Each path below is one point turned by a fixed rotation once a step. After each direction that follows a path, write how fast that rotation turns it, in degrees a step (0 if it stays still).
Each turn is a multiple of 5 degrees from 10 to 175, or 0.
Each row of a path follows its step; steps can be skipped.
path 1
step 0: [ -7   2  -3   2   0   9 -12 -11 -29   5   4  -2 -20  -6 -10 -16  -4   4
  -6  -1   2 -11   1   1 -15  -8   5   8   7   5   5   2  12  12  -2 -21
  13  -1  -3   4  -8   5   8 -14  -9   7  16  -6  -4   5   8  16   8   6
  23   9  12]
step 1: [ -9  -4 -21  -6  -6  -5  11   5  -8  -3  -3   3 -11   6 -16   0   2  -7
  23  -6   0   7  11 -14  12  13  -4   3  -7  -4   9   6  -2   2  -4  -3
   9 -25  -5  20   5   1  -2   9  15   0  -5   3   4  -2   1 -12  14  18
  16 -17   3]
step 2: [  4  14   2   2 -20  -3   1   4  -5  29   9  -2  -6   4   1   1 -11   8
  11  -8  20   1   7  -9 -10  -8   6  -5  -5   8  -3   5  -6   8  -7 -30
  -8 -10   2  -9 -24   4   6  15  -9  -2  -6   5 -14   5  -5   6   3  -8
   5   4  -5]
step 3: [ 15   2   0  -5  18  -6   6  10 -14  -6  13  -4  -5  11 -19  -5  14  30
  11   4 -14  -5  12  -3  -4   6   4 -13   0   4  -4  -4 -14  -2   7  -3
  18  -7  -1  -3   3  -9  15   6   6 -12   6 -10  -5   1  -7 -12   5   6
  13   9  10]
step 4: [ -6 -16  -4 -10 -15   3   2  18   2  -6   8   2  -2   1 -12   8  15  -6
  -5 -25   4   4  -3   2 -14  -8  -7  -7  -2   1   1  16   0 -12  -7 -23
   0  -6 -14   7  -9   9   3   3   1   8  20   8 -10   0  -5  10  -6  14
   4  16  -5]
step 5: [  3  17  -1  -5   0   0   2   4 -12   0  -9   0 -15  -2  -1 -10  -2   3
  15   4  -3 -16  -9 -11  -3   1  10 -12  -2  10  -9   1  25   8  -1 -17
   1   2   7   8  -9 -10   4  -3  -9   2  17   7  14  -6   3 -10  11  18
  19  -4  23]
step 6: [ -2 -10  -2  -5 -13   0   0  -9  -9  -1   3  -5 -23   2  -9  -4 -15   0
  19 -22   9  -5   2  -4   0  -4 -13  -2 -14  -4 -13   2 -14  -5 -12   9
  16 -20  -9   6  -3  -1 -10  14  16   4   4  -1 -10  14   5   5  14   0
   2   3   9]
step 7: [ -3   9   5   0 -13   0  17   0  -3  18   6   3  -9  -2  14   9  18  10
   6   5   4  -7  14  -1  -5  -5  14 -13  -9   9  -9   9   1   9  13 -26
   6  -3   7   7  -3   2  11   7   5  -9  -5   2  -6   7 -16   3  21  17
  -9  -6 -14]
step 8: [ 12   0   5  -1   9 -17  -5  10   3   4  -8   0 -11  -9 -24  -2   3  16
   2 -10 -12   1 -13 -10  -8   2   6 -13  -7   6   7   0   0 -19   4 -12
  23 -16 -10   3 -14   3   7   3  -3  -5   5 -13  -2  22  -2  -7   0 -16
   7   9   6]
[-1 -1 -4 -1 -1 -3  3 -6 -2 -2 -3  0 -6 -3 -2  2 -5  3 -1  3  7  3 -1  1
  2  2  0  1 -1  2  0  0 -5 -2  1  1 -2  3  2  0 -4  0  1 -3  0  2 -2  2
  2  1  2 -2  5  4 -1 -1 -3] | 70
